In the data rows, 128 means zero.
Here are some points, each followed by its number:
[109 156 101 122  61  74 134 143 130 111 171 150 192 162  83 163 175 172
 109 174 154 133 109 136 115 110 127 118 156 169  88  84 143  99 107 192
 157  87 163 156  91 174 155  98 148 150 116 162  57  49 143 159  93 127
 106 115 163 133 166 134 127  84 117 169 127 125 115 131 119 122 117 184
 128 112 157 169 112 132  59 117 116  97 149  81 145 108 112 170 119 186
  89 143  56 117  82 149 190 155] 0
[114 151  90 126  65  81 125 134 134 106 185 150 194 164  85 159 172 163
 108 159 145 133 107 124 113 109 120 115 151 171  84  90 157 105 107 184
 149  85 156 157  91 168 156  99 154 139 114 161  50  47 140 161 104 120
  99 114 168 133 154 141 129  92 108 165 119 127 116 122 120 132 110 190
 131 117 146 165 116 126  62 120 114 107 148  83 145 106 119 167 113 189
  93 140  62 120  81 155 184 148] 1
[110 139 154 139 163 162 167 134  79 171  85 159 105  94 149 113  75 111
 166  55 141 101  78 153 101 144 132 140 104 115 161  98  96 108  85  76
  97 225  99 136 130  16  81 165 168 107 184  76 123 231 152 120 150 131
 146 150  65  96  49 149 130 103 150 155 138 179  81 105 156 176 169 109
 138 112  61  96 113 146 182 105  81 134 134 134 121 156 161 128 110  95
 159  75 162 131 120  95 152 143] 2
[147  98 166 115 141 147 151  16  99 182 102 101 194 111 149 111  75 126
 163  68 142 126 103 120 133 140 139 155 102  89 131 157  92 117  78 123
 101 207 104 127 122  60 146 194 139 113 204  90 175 182 107 152 111 142
 171 191  97  62  74 155 115 111 169 139  92 150 123 137 202 147 106  60
 164  87  80 111  95 149 138  83  66 133  98  93 101 131 155 113 125 107
 114 119 148 163 102  78 108 148] 3
[153  96 152 121 147 155 147   8 104 184 109  96 195 114 148 111  81 118
 163  58 135 130 111 113 121 140 132 157 100  85 127 157  94 119  80 113
  97 198 106 130 123  49 144 203 147 106 207  83 165 181 102 150 129 135
 171 189 107  65  68 161 117 120 159 135  93 150 124 132 205 153  91  63
 160  87  71 106 104 138 142  75  59 137  96  98 100 129 162 107 110 104
 112 118 150 171 101  84 105 144] 4
[100 195 143 124 113  84 113 238 108 105 148 180 131 130 132 134 179 122
 141 149 128 101 118 118 103 139 129  91 155 152 111  35 168 114 147 139
 142  82 137 169 126 182 141 105 135 167  97 158  16 105 178 115 101 161
 112  99 156 116 135 142 133 113  83 174 146 133 115  90 117 124 198 159
 113 158 163 184 102 109 125 111 114 152 182 148 118 152 107 166 135 199
  84 146  63  81  90 126 194 147] 5
[ 96 142 167 128 137 172 136 168  70 113 147 178 130 101 157 137 160 110
 185 146 116  90 114 138  50 130 116  82  99 143 148  98 140 125 119  90
 176  99  80 155 137 149 113 107 153 134  97 166  25 116 185  92 109 182
  93 116 137  68  72 194 144  73 117 154 167 134 133  72 156 139 136 133
 151 107 129 128 104 126 174  92 110 182 175 121 125 144 139 142 106 171
 119 106  71 102 138 129 169 138] 6
[166 141 116 130 132  81 116  78 149 175 126  99 202 138 123 106  97 120
 128  57 140 142 105  89 174 140 150 153 153  89  91 103 127 110 115 161
  62 184 151 147 110  83 178 208 128 129 203  73 147 175  89 172 131 107
 182 161 133 113 117 115 101 161 122 132  67 146  98 133 166 148 137 100
 132 134  92 163 110 113  91  94  64 113 104 118  91 134 138 123 147 133
  84 146 145 159  50  85 134 147] 7
[106 157 105 124 193  85 111 255 143 127 101 130  24 115 192 118 110  97
  74 134  94 154 145 142 155 164 124  95 162 142 103  41 128 154 169 132
 109 109 120 100 145 146 116 113  88 160  74 152 134 178 122  92 152 155
  93  66 148 193 134  50 129 180  77 122 141 145 141 136  40  91 201 138
  70 210 130 193 151  71 161 197 165 148 152 198 128 133 122 164 174 118
 133 145 135  93 104 143 137  90] 8
[132  73 139 100 197 159 125  67 126 147 123  72 102 107 217 111  99 102
 113 135  84 162 178 134 126 147 117 104  96 111 105 159  92 172 136 121
 147 106  70  75 149 160 150 135  85 135  98 172 195 132  83 100 129 192
 109 120 162 105 103 105 125 145 124  95 125 108 206 158 128  85  82  59
 126 137 112 144 136  94 168 162 145 184 109 139 108  95 151 127 156  94
 122 147 119 148 140 136  71  86] 9
[124  71 147  93 191 144 132  79 123 145 113  73 101 109 220 118  97 110
 110 148  93 158 173 142 128 144 122 110 102 109 113 152  86 169 131 132
 149 113  77  69 149 165 147 129  77 144  99 179 208 134  89  95 117 190
 112 124 157 102 111  99 119 143 136 105 123 114 200 172 125  73  94  49
 126 132 124 146 136  95 164 161 141 178 111 138 102  94 143 131 157  94
 119 152 120 143 141 125  75  88] 10
[138 120 116  99 176  71 101 139 167 137 126  71 110 134 199 115 115 113
  71 145 100 179 171 113 184 153 135 112 152 112  79  96 119 164 164 176
 115  89 124  87 137 196 179 140  58 169  96 167 192 126  72 121 123 166
 123 104 184 158 160  53 111 185  95 107 104 112 179 176  90  72 142  84
  90 182 146 204 134  74 114 177 143 151 113 161 101  96 117 149 187 126
  89 186 112 129  95 128  96  95] 11
[139 119 113  95 175  72 101 140 165 141 122  72 108 137 193 123 121 113
  70 148  96 173 173 118 181 153 133 111 159 116  76 101 121 159 164 176
 116  89 122  87 139 196 181 140  61 169  95 166 189 126  71 119 119 164
 117  99 189 156 159  53 107 184  96 111 104 111 181 173  88  71 141  86
  94 177 147 200 137  73 116 182 148 151 119 156  99  98 118 152 185 131
  91 184 113 123  94 133  95  96] 12
[137 120 115  96 175  65  97 140 168 136 121  72 114 137 193 113 123 111
  71 150 101 177 174 116 180 154 137 110 156 114  74  92 124 163 163 178
 114  88 123  84 137 199 184 144  56 172  97 170 189 124  73 116 121 166
 120 103 189 156 165  55 109 180  94 109 105 114 181 174  90  68 141  82
  96 178 154 207 142  72 117 179 144 154 116 162  98  99 115 150 189 127
  86 186 110 127  90 127 102  94] 13
[139 118 112  99 176  73  97 140 167 138 122  74 109 134 195 114 120 112
  71 147 100 174 175 115 183 154 133 110 159 117  74  94 120 163 163 178
 113  90 123  88 138 196 186 143  64 169  94 171 187 121  72 122 126 167
 122 104 186 159 164  51 111 180  96 112 103 113 182 174  91  74 138  86
  92 176 151 203 135  75 113 175 148 152 112 159 100 102 116 146 189 125
  92 184 114 126  95 129 102  95] 14
[137 163 155 160 122 138 136 177 126 128  77 162  88 119  87 112 114 123
 158  88 162  89 101 125 155 131 149 174 131 103 189 135 139 107 134  77
  90 198 157 153 141  58  81 141 146 112 172  54 143 201 158 126 150  76
 179 151  50 145 127 134 139 156 150 126 139 143  65 107 139 167 193 134
 129 132 127  78 127 174 156 106 130 100 126 162 131 174 115  91 116  99
 177  95 210 119 163  92 127 150] 15
[144 155 147 161 131 152 124 171 130 125  93 159  93 114  78 108 112 114
 163  75 150  95 101 112 147 129 142 159 131  99 188 140 143 110 136  72
  85 192 155 163 143  47  83 152 151 102 174  44 131 205 155 128 164  72
 178 143  58 150 121 137 136 161 143 119 136 143  70  98 134 177 179 143
 131 131 114  74 136 163 162 106 128 102 129 167 136 177 117  85 115  98
 176  93 207 130 161  98 126 144] 16
[150 121 112 160  59 131 155  83 150 139 104 127 150 155  36 135 106 174
 124 107 183 118 101 130 162 101 138 196 133 129 164 184 114  95  99 125
  99 202 189 134 107  49  92 130 159  93 196  57 183 143 128 170 140  37
 169 165  60 157 158 122 127 123 185 126 114 136  68 148 142 164 119 162
 143  92 118  56 134 196  88 116 129  41  97 103 155 135 114  95  95  85
 175 102 198 157 158 116 121 158] 17
[128 164 159 147 110 159 100 203 120  65 155 179 112 121  82 133 190 107
 183 156 125  78 133 110  95 113 127 104 129 127 181 138 188 127 181  85
 162  69 137 174 148 179 113  92 140 134  90 131  35  84 186 101 127 123
 125 119 125 121 142 186 142 120 105 127 163  99 114  69 139 144 152 159
 140 131 181 104 129 142 148  95 155 151 160 156 129 170  98 107 114 173
 135 121 116  91 180 138 148 139] 18
[128 169 158 146 107 159  96 202 117  73 152 179 112 123  84 133 191 110
 182 153 121  79 134 105  95 113 129 101 124 130 177 143 190 131 183  84
 160  67 137 174 150 178 108  87 136 129  91 132  33  87 184 105 118 120
 128 110 124 117 144 188 143 121 111 125 162 101 120  65 135 143 150 165
 142 128 178 100 127 144 146  95 156 150 160 157 136 166  94 107 110 173
 135 124 111  94 179 142 145 135] 19
[130  95  99 132 111 132 126 143 175  98 107 101  54 146 107 140 127 157
  74 189 127 158 161 158 163 108 124 153 135 153 146 187 110 147 153 137
 144 105 155  80 139 159 100  64  94 125  82 148 219  95 106 119 147  91
 104 106 116 206 193  71 137 150 149  93 148 100 148 179  63  93 106 151
 100 142 164  93 171 149 115 200 210  82 107 140 170 101 109 121 141  75
 182 128 168 124 199 166  84 100] 20
[134 127 112 143  50 148 120 111 142  79 171 152 171 157  39 160 192 163
 149 177 147 105 135 119 108  83 125 132 129 152 149 198 170 113 141 132
 171  74 166 157 113 167 122  82 152 110 106 136  81  28 155 144 114  86
 118 131 129 134 178 177 141  94 138 122 141  92 121 110 135 143  79 186
 148  89 175  85 133 166  76 111 160  93 130  92 164 125 102 109  94 166
 135 123 115 129 177 161 137 148] 21
New points follow, each followed by the numbers of its five nearest points above, smallest number first.
[ 93 146 167 124 136 172 136 167  63 112 152 177 122  98 153 133 157 110
 184 139 111  90 116 137  52 131 113  81 103 144 146  97 137 125 124  90
 177  95  80 155 136 146 110 107 157 132 101 163  28 117 188  97 107 186
  96 115 136  70  75 196 147  78 118 155 167 136 136  75 153 142 137 126
 151 115 127 123 100 122 178  89 107 184 174 127 125 145 139 143 102 172
 121 102  70 100 135 131 165 135] 1 5 6 18 19
[134 124 118 143  50 150 119 111 144  76 170 150 171 152  43 155 183 166
 148 178 146 110 134 121 107  84 124 133 128 149 149 194 165 112 140 134
 170  66 166 159 111 170 122  76 155 110 106 135  82  31 150 144 117  84
 118 135 134 131 176 180 139  95 140 119 146  90 122 105 141 143  80 186
 155  93 172  84 136 168  78 109 157  99 131  93 163 123 105 109  90 162
 135 122 109 124 171 162 133 144] 0 1 18 19 21
[138 107 167 103 123 164 119  45  94 127 176 124 216 115 156 133 163 119
 185 141 110 116 141 108  73 122 119  97  96 110 116 162 147 137 118 124
 181  79  83 147 127 183 175 144 127 128 123 170  70  65 134 126  85 190
 120 150 173  32  97 210 123  79 129 132 127 105 178  99 206 121  68  83
 175  86 135 133  96 116 130  72  85 192 137  85 100 119 140 125 114 182
  71 147  58 139 114 126 125 137] 0 1 6 9 21
[135 106 166 103 124 166 121  43  93 124 174 120 218 115 152 136 155 120
 186 136 109 113 141 106  73 118 120  95  97 113 116 163 145 135 117 122
 172  70  85 143 128 184 176 139 132 127 123 173  72  69 134 123  87 190
 125 150 173  33  93 208 128  81 127 138 124 108 178 100 209 120  67  85
 172  87 131 138  94 119 130  65  88 190 137  84  95 120 140 125 112 178
  71 143  61 137 120 123 122 139] 1 6 9 19 21
[154 117 100 162  72 144 149  79 153 135 111 132 147 150  33 135 106 167
 126  97 171 120 103 130 155 102 136 194 132 124 160 193 123  98 102 122
  94 198 184 138 107  38  90 138 171  83 191  51 176 147 123 170 157  35
 169 161  60 167 149 132 126 126 172 113 111 135  67 139 140 175 105 171
 137  95 112  50 146 186  84 117 132  43  94 102 159 140 123  89  93  84
 176  92 201 157 158 123 112 155] 3 4 15 16 17
[100 161 105 123 194  83 110 255 145 122 105 133  20 118 195 110 115  98
  74 140  96 151 147 142 156 165 127  95 157 144 106  37 122 158 169 134
 110 111 118  98 148 146 114 115  92 159  68 154 140 174 121  94 150 154
  94  68 154 191 136  45 127 183  76 126 148 148 138 139  40  91 202 137
  70 207 131 194 155  68 164 201 165 150 147 195 119 126 127 162 176 116
 137 141 132  92 108 145 140  86] 8 11 12 13 14
[146 118 111 156  63 127 153  84 154 137 103 133 146 157  34 135 109 169
 127 109 181 120  94 139 167 100 138 196 133 129 159 181 113  90  99 130
 100 202 187 134 109  54  94 129 159  96 189  58 183 142 126 169 147  40
 168 165  60 163 157 123 132 124 182 125 113 134  65 150 140 166 118 162
 143  92 121  58 135 192  85 118 133  37  96  98 159 138 119  97  97  88
 175  95 199 152 160 112 121 159] 3 7 15 16 17
[138 109 167 107 128 167 119  45  89 129 172 118 219 118 155 130 161 117
 185 139 109 112 143 108  74 118 119  94  96 112 116 163 141 138 120 126
 170  76  86 148 135 184 174 142 132 132 127 172  70  68 136 124  90 188
 123 154 176  34  95 207 125  79 127 137 127 105 182 100 204 120  63  81
 173  86 131 139  94 119 133  70  86 190 138  83 100 118 138 126 112 180
  76 142  59 140 122 119 124 139] 1 6 9 19 21
[135 111 164 106 127 166 123  44  94 123 173 119 215 115 156 132 159 119
 188 141 111 116 141 103  72 122 123  94  94 116 120 159 143 136 120 127
 173  70  84 150 129 183 173 142 139 132 124 170  73  68 137 126  90 191
 123 150 172  33  93 205 128  82 127 133 126 109 180  99 210 117  67  85
 170  85 134 140  97 115 130  69  84 187 135  86  94 117 141 124 114 180
  71 146  57 140 120 119 125 137] 1 6 9 19 21
[ 89 117 140 115 206 162 139 193 100 132  91 134  12  93 211 114  92  93
 110 139  87 136 143 170 102 154 111  90 105 146 138  96  88 161 140  89
 149 129  64  82 157 125  85 108 106 141  74 169 157 182 137  69 149 183
  85  90 128 143  79  94 141 143 119 117 169 143 160 139  77 101 155 100
 101 159 103 132 146  94 213 187 161 171 140 179 127 122 153 142 147  86
 167 107 132 104 154 149 112  83] 8 9 10 11 12
[155 115 103 162  71 138 147  77 154 137 109 128 148 153  35 137 109 163
 126  96 176 121  95 132 157 103 142 195 129 124 160 193 125  97  98 123
  92 196 185 141 110  40  91 137 164  83 192  51 174 145 124 171 153  31
 167 165  59 163 154 130 129 128 175 117 114 137  64 139 137 171 108 171
 141  94 113  52 143 187  90 116 131  47  92  97 159 138 125  89  90  84
 180  96 199 158 155 120 116 155] 3 4 15 16 17
[ 91 110 143 119 212 159 143 192 104 133  96 132  10  88 219 119  91  90
 110 141  85 135 145 167 101 149 110  97 106 145 140  99  93 165 140  85
 142 131  72  79 160 124  87 108 111 137  78 166 157 179 133  67 148 182
  85  91 123 142  86  95 143 139 119 118 169 145 157 133  76  99 158 103
  99 162 109 133 148  94 211 186 160 175 146 175 134 124 153 142 148  91
 161 109 135 104 153 148 113  82] 8 9 10 11 12
